0: [115, 71, 87, 102, 154, 194, 146, 190, 102, 65, 128, 104, 78, 166, 103, 148, 154, 142, 164, 60, 152, 93, 138, 156, 139, 146, 178, 100, 163, 107, 145, 174]
1: [137, 83, 154, 115, 51, 47, 121, 109, 166, 139, 128, 152, 133, 89, 148, 83, 124, 175, 128, 137, 184, 156, 150, 111, 141, 119, 106, 111, 114, 153, 166, 142]
2: [134, 139, 75, 76, 206, 87, 137, 128, 115, 153, 95, 147, 176, 160, 158, 155, 135, 116, 111, 169, 66, 147, 156, 142, 99, 119, 126, 131, 117, 131, 142, 145]
3: [104, 185, 108, 116, 202, 187, 102, 102, 107, 146, 107, 81, 96, 113, 122, 221, 166, 79, 123, 166, 100, 160, 86, 125, 151, 116, 103, 103, 111, 121, 143, 136]
4: [131, 127, 141, 130, 148, 206, 160, 93, 128, 177, 94, 160, 149, 124, 138, 129, 61, 105, 146, 105, 151, 136, 154, 116, 121, 98, 84, 107, 122, 120, 119, 129]
5: [117, 109, 143, 102, 131, 110, 154, 162, 141, 160, 112, 163, 136, 88, 128, 117, 41, 161, 158, 133, 186, 134, 146, 101, 120, 89, 118, 145, 116, 131, 123, 139]
6: [107, 108, 143, 111, 141, 124, 148, 156, 148, 149, 119, 154, 134, 85, 122, 117, 42, 152, 158, 134, 182, 147, 149, 103, 114, 102, 118, 155, 118, 140, 116, 130]
7: [157, 190, 169, 189, 60, 168, 32, 123, 184, 97, 110, 102, 139, 82, 114, 117, 160, 158, 173, 92, 146, 30, 124, 134, 118, 117, 178, 178, 184, 146, 134, 127]
8: [134, 155, 137, 130, 124, 143, 152, 172, 99, 112, 164, 90, 122, 187, 93, 176, 212, 89, 120, 145, 113, 134, 137, 156, 111, 156, 97, 117, 113, 124, 139, 140]
9: [143, 170, 104, 129, 162, 140, 120, 126, 98, 150, 83, 98, 135, 148, 151, 192, 129, 68, 148, 145, 117, 156, 110, 148, 145, 104, 95, 104, 116, 118, 139, 140]
10: [95, 163, 197, 156, 74, 202, 76, 150, 115, 110, 97, 101, 136, 118, 61, 152, 242, 145, 128, 110, 80, 20, 106, 117, 95, 107, 91, 127, 132, 122, 129, 134]
11: [126, 107, 152, 118, 45, 24, 151, 77, 155, 143, 117, 150, 140, 106, 132, 70, 161, 190, 131, 138, 176, 153, 150, 105, 147, 122, 107, 72, 109, 155, 178, 145]

[141, 131, 151, 88, 136, 136, 141, 85, 104, 105, 145, 67, 148, 196, 137, 110, 178, 72, 113, 145, 149, 145, 142, 152, 147, 153, 94, 162, 119, 130, 126, 117] 8 9 2
[123, 146, 135, 171, 153, 51, 112, 180, 141, 86, 189, 124, 97, 161, 124, 120, 239, 131, 112, 129, 116, 133, 122, 153, 117, 161, 101, 120, 118, 116, 134, 97] 8 9 2
[70, 161, 172, 104, 145, 196, 134, 50, 90, 140, 153, 74, 124, 142, 135, 157, 194, 92, 70, 190, 101, 174, 88, 124, 161, 153, 121, 146, 96, 130, 120, 89] 3 8 9
[184, 78, 122, 122, 42, 154, 110, 118, 167, 69, 180, 119, 114, 74, 108, 119, 131, 163, 130, 102, 119, 109, 92, 101, 162, 159, 220, 147, 171, 121, 130, 131] 7 1 0
[57, 194, 71, 158, 156, 127, 211, 111, 52, 146, 95, 146, 108, 181, 134, 143, 132, 150, 145, 34, 134, 72, 145, 138, 149, 122, 151, 43, 151, 94, 150, 149] 0 9 4
[133, 149, 176, 116, 99, 120, 163, 74, 111, 112, 168, 82, 125, 164, 139, 108, 205, 88, 94, 139, 124, 154, 129, 140, 147, 158, 75, 165, 102, 130, 119, 86] 8 9 3
[146, 121, 140, 190, 141, 41, 116, 171, 155, 77, 200, 130, 117, 100, 125, 112, 242, 142, 110, 129, 118, 135, 99, 112, 125, 168, 115, 123, 128, 124, 135, 51] 8 1 11
[139, 150, 116, 118, 188, 159, 167, 144, 99, 140, 135, 83, 138, 169, 95, 223, 179, 75, 136, 122, 114, 132, 145, 152, 124, 148, 88, 118, 107, 124, 152, 172] 8 9 3
[132, 133, 133, 185, 155, 34, 113, 179, 142, 82, 199, 129, 113, 122, 124, 113, 243, 142, 112, 127, 116, 131, 122, 137, 125, 165, 108, 120, 121, 123, 135, 64] 8 1 11
[148, 103, 46, 72, 96, 146, 205, 135, 95, 137, 90, 170, 98, 139, 159, 98, 142, 61, 146, 81, 85, 103, 107, 128, 106, 136, 81, 121, 133, 119, 103, 95] 4 9 2
[131, 142, 93, 68, 215, 119, 131, 132, 98, 148, 93, 141, 168, 177, 147, 161, 139, 133, 102, 159, 50, 130, 152, 152, 102, 119, 127, 130, 118, 129, 144, 145] 2 9 3
[125, 153, 159, 88, 169, 229, 83, 161, 95, 118, 92, 123, 127, 193, 139, 158, 124, 166, 85, 124, 44, 61, 138, 161, 94, 105, 162, 139, 123, 120, 140, 165] 2 10 8
[116, 152, 190, 113, 91, 135, 167, 64, 103, 120, 167, 74, 121, 143, 142, 117, 206, 86, 80, 161, 112, 161, 103, 123, 149, 155, 67, 164, 93, 129, 114, 63] 8 9 3
[73, 104, 100, 103, 144, 225, 108, 66, 92, 80, 130, 80, 86, 126, 70, 173, 200, 84, 132, 111, 120, 114, 92, 126, 166, 118, 118, 120, 154, 108, 138, 133] 3 0 8
[192, 94, 123, 127, 46, 138, 100, 122, 182, 67, 185, 126, 121, 68, 117, 125, 115, 154, 119, 108, 120, 111, 94, 101, 155, 169, 224, 152, 171, 121, 131, 126] 7 1 6
[174, 191, 118, 172, 164, 141, 152, 49, 104, 195, 123, 170, 117, 180, 134, 121, 65, 101, 97, 45, 128, 90, 122, 138, 143, 110, 108, 56, 131, 100, 107, 121] 4 9 2
[81, 83, 97, 68, 112, 104, 152, 187, 72, 82, 90, 126, 101, 173, 100, 149, 190, 76, 167, 105, 109, 62, 143, 153, 122, 108, 189, 89, 167, 107, 133, 126] 0 8 9
[69, 165, 156, 99, 181, 211, 116, 61, 95, 137, 142, 73, 119, 127, 145, 158, 143, 146, 70, 204, 97, 177, 87, 125, 164, 148, 138, 124, 99, 128, 126, 112] 3 9 8
[160, 65, 116, 105, 43, 180, 141, 102, 164, 66, 169, 114, 110, 76, 63, 121, 200, 140, 134, 97, 116, 109, 99, 105, 162, 147, 170, 131, 169, 119, 134, 137] 0 7 8
[202, 99, 117, 134, 56, 130, 105, 124, 192, 68, 184, 131, 127, 65, 118, 120, 114, 153, 108, 112, 120, 110, 95, 99, 157, 175, 229, 156, 168, 121, 130, 126] 7 1 6
[135, 115, 142, 106, 162, 193, 144, 106, 110, 85, 160, 87, 113, 194, 110, 140, 203, 76, 122, 121, 143, 130, 135, 156, 134, 155, 104, 145, 136, 118, 137, 144] 8 0 9
[124, 144, 123, 60, 213, 171, 125, 150, 96, 137, 90, 132, 150, 185, 142, 161, 136, 147, 91, 144, 44, 105, 147, 154, 93, 115, 143, 130, 120, 127, 144, 155] 2 9 8
